In the data rows, 128 means zero.
Here are some points:
[111 124  55 151 139 130 177 111 108 121  98 159 168 141 214  68]
[116 124  88 145 138 133 156 119 114 124 107 156 151 135 159  92]
[113 125  63 147 141 133 195 112 109 121 107 160 172 142 223  68]
[128 129 143 135 128 127 113 125 129 127 127 127 115 124  95 146]
[125 133 132 131 156 127 205  93 103 118  70 164 150 134 160  92]
[145 136 193 100 109 120  78 151 143 128 140 107  86 118  63 190]
[108 119  31 147 144 137 215 114 111 126 120 162 167 142 209  77]
[118 126 105 145 128 127 123 126 119 124 118 140 157 138 175  83]
[116 125  64 144 141 133 203 109 100 120  75 169 172 144 236  63]
[140 135 183 107 135 130 136 118 133 126 146 123 130 128 118 120]
[134 131 157 122 114 121  75 148 152 141 177  92 117 119  90 151]
[141 131 171 114 118 110  89 148 123 125  80 125  30  92   6 255]
[120 125 106 136 152 136 209 101 118 126 128 150 148 132 149  98]
[162 139 230  76 123 123 104 130 147 124 156  99 102 126  86 156]
[110 121  64 150 139 132 170 114 115 126 120 150 160 139 187  81]
[132 133 161 122 108 122  72 153 131 131 137 119 135 126 121 124]
[115 124  99 148 154 137 191  98 128 128 140 133 141 130 137 106]
[138 135 168 118 117 128  90 139 139 130 143 106 100 117  76 166]
[122 128 122 136 138 130 152 113 127 129 136 133 138 129 127 112]
[169 130 221  89 120 124 100 139 151 114 187  95  67 141  16 211]
10 more points follow, each with its number after it:
[153 134 190  95  96 118  51 177 165 136 162  81  77 113  56 209] 0
[133 129 153 123 123 125  98 134 140 134 164 110 131 131 123 118] 1
[112 129  87 154 111 122  68 152 120 122 124 136 155 136 166  89] 2
[114 121  67 151 139 134 178 112 106 121  88 161 164 140 198  74] 3
[142 139 186  93 107 125  89 152 111 126  56 162   0  77   0 255] 4
[125 128 112 135 133 130 149 121 129 133 196 130 182 149 255  50] 5
[132 132 158 118 102 120  63 166 145 138 137  98  97 118  83 181] 6
[122 130 137 134 127 127 120 127 127 129 129 130 129 130 118 126] 7
[121 129 118 141 132 129 134 121 124 130 128 135 145 133 143 105] 8
[136 132 170 114 133 126 133 121 138 125 185 119 173 141 214  64] 9
Which of these numbered points is nearest to each point below, ignoring the 3 directions in which the first points spread most? Its number follows each.
[110 130  87 155 113 122  73 149 121 119 119 139 155 136 166  89] > 2
[110 121  49 152 138 132 173 115 113 124 122 154 165 143 204  75] > 1
[119 123  84 142 136 132 165 119 127 130 181 136 175 147 241  59] > 5
[189 149 233  45  89 114  45 192 164 129 149  68  33  99  14 255] > 0
[143 135 186 110 140 125 166 114 137 122 188 127 175 139 222  63] > 9
[114 120  70 150 140 134 176 109 106 123  88 159 164 141 196  74] > 3
[125 129 136 131 124 125 111 133 131 128 141 124 138 132 133 109] > 7
[162 138 211  88 119 123  96 140 144 127 148 105 106 124  86 157] > 3
[110 119  91 154 123 128 110 131 122 132 118 137 119 120  93 140] > 8
[173 143 227  55  95 120  51 182 159 132 139  73  42 103  20 248] > 0
[119 126 114 146 126 126 114 128 120 125 106 140 138 130 131 114] > 7
[200 149 255   0  93 111  33 192 167 146 169  52  39 114  13 255] > 0
[166 149 220  62 121 132 102 128 177 142 169  75  46  96  17 249] > 0
[107 118  94 162 142 132 146 106 116 126  89 150  85 102  43 185] > 8
[147 137 183 105  99 118  63 167 173 132 177  67  60 105  35 222] > 0
[123 132 137 139  85 118  22 186 144 125 158 100 119 133 106 143] > 2
[111 122  61 149 143 133 197 107 104 121  85 164 169 142 216  68] > 3
[115 126  70 141 139 129 183 117 102 119  73 170 164 138 202  77] > 3
[153 139 192  94 123 119 106 137 142 130 131 101  82 109  50 203] > 6
[142 133 180 109 130 124 125 125 142 126 178 110 157 138 176  79] > 9
[111 123  88 149 141 132 166 110 113 122  97 154 144 133 145 101] > 7
[148 141 194  95 107 122  78 153 165 137 178  67 108 123  91 166] > 0
[126 126 126 136 131 129 127 123 126 128 131 130 135 131 127 115] > 8
[124 126 129 138 157 142 190  84 117 127  99 144 118 121 101 139] > 8
[138 137 162 116 116 124  91 141 148 135 144  97  96 121  84 169] > 6
[158 137 201  94 108 121  78 152 132 125 125 120 108 129  87 157] > 3
[158 137 205  93 109 125  70 156 146 125 140 103  97 115  72 176] > 3
[111 122  65 150 139 131 171 113 115 126 120 150 161 138 187  80] > 1
